(in the rows, 128 means zero)
One turn or mirror swaps these rows in pairs. Which row does each one swap with?
The rows were stretched afterwards, more along some directions than others.
Z808: [ 64 157 150 153  85 117 111 121 109 121 139 137 133 130 148 127 122]
Z896: [165  76 113  88 131 109 167 139 164 143 112 152 133 150 128 149 133]
Z14: [126 134 126 150 123 118 123 142  93 113 157 149 162 157 109 145 132]
Z643: [144 121 127 102  79 144 119 104 142 133 121 156 110 114 129 109 113]
Z234: [110 149 104 133 134 118 144 176 121  96 135 138 164 167 132 163 145]
Z175: [112 107 130 116 123 130 132  84 167 145 120 103 122 118 172 143 122]
Z585: [114 149 112 141 118  90 134 158 111 123 140 144 139 147 112 160 112]
Z169: [ 78 147 159 125  92 132 114 143 126 133 144 156 157 135 137 119 151]
Z146: [110 150 102 155 127 114 143 162 107 123 133 127 152 161 118 168 126]
Z965: [ 82 157 151 145  73 132 104 131 127 136 145 118 134 126 144 126 116]
Z315: [151  78 110  85 132 106 169 137 171 134 104 158 140 154 136 157 138]
Z198: [102 109 136 119 134 123 137  90 167 146 116 102 130 122 179 144 138]
Z556: [110 140 108 141 113 106 147 165 101  99 128 156 145 165 115 154 125]
Z771: [ 71 157 153 145  83 157 118 133 126 117 136 132 160 149 163 117 141]
Z351: [113 103 113 116 124 124 138  98 170 141 103  91 117 122 173 157 116]
Z609: [ 99 113 128 113 127 116 142  99 169 149 108  97 121 119 177 153 131]
Z419: [159  77 103  91 138  99 165 135 162 139 107 151 132 153 130 164 131]
Z217: [150 125 134 105  74 142 137 112 148 136 127 149 116 124 137 104 118]
Z950: [127 135 124 130 108 126 134 158 108 118 155 168 155 165 109 143 128]
Z429: [108 134  96 155 128 102 127  87 135 108 100 117 136 132 140 177 118]
Z475: [111 141 124 138 136 119 134 160 107  97 152 161 169 166 127 147 151]
Z492: [119 142  87 161 113 102 141  88 147  99 114 104 131 136 146 180 103]
Z691: [134 131 128 103  71 139 133 102 161 119 132 154 118 118 150 109 119]
Z958: [116 108 123 120 126 121 141  92 165 144 111  90 118 120 173 150 119]
Z334: [156  73 107  98 137 111 163 135 167 133 107 150 141 157 139 159 138]
Z109: [109 143 107 165 127  97 135  83 139 112 114 107 139 134 152 171 120]
Z157: [ 76 155 159 141  88 132 110 131 122 146 153 147 147 131 147 117 140]
Z50: [ 56 166 147 150  95 117 118 130 120 135 131 118 143 137 151 146 127]
Z317: [149 120 125 106  85 140 128 101 143 126 134 147 111 116 135 104 120]
Z195: [ 87 141 162 128  90 150 134 143 133 137 150 129 165 149 147 122 152]
Z275: [146  74 109  81 132 108 161 136 176 130 104 161 139 150 148 154 143]
Z923: [152  75 118  84 127 108 167 134 173 133 108 160 141 152 145 147 144]
Z41: [ 72 154 156 132  88 122 124 146 115 139 123 126 145 136 143 123 137]
Z844: [ 76 159 153 144  77 121 117 141 116 142 129 115 128 131 136 129 113]
Z368: [125 140 124 132 138  97 139 152 115 135 172 134 149 140 110 158 132]
Z998: [119 151 106 151 130 124 125 149 102 118 151 119 146 143 108 159 118]
Z375: [105 108 127 109 130 120 139 102 173 151 106  99 117 118 179 145 130]
Z951: [112 129  95 161 123  92 141  90 139 105 100 108 138 141 141 177 120]
Z31: [102 103 134 113 118 129 136  91 170 148 107 105 125 126 179 144 132]
Z494: [164  74 111  93 128 113 162 132 162 135 121 157 139 153 130 154 135]

Swapped with Z419: Z31
Swapped with Z585: Z771
Swapped with Z808: Z556

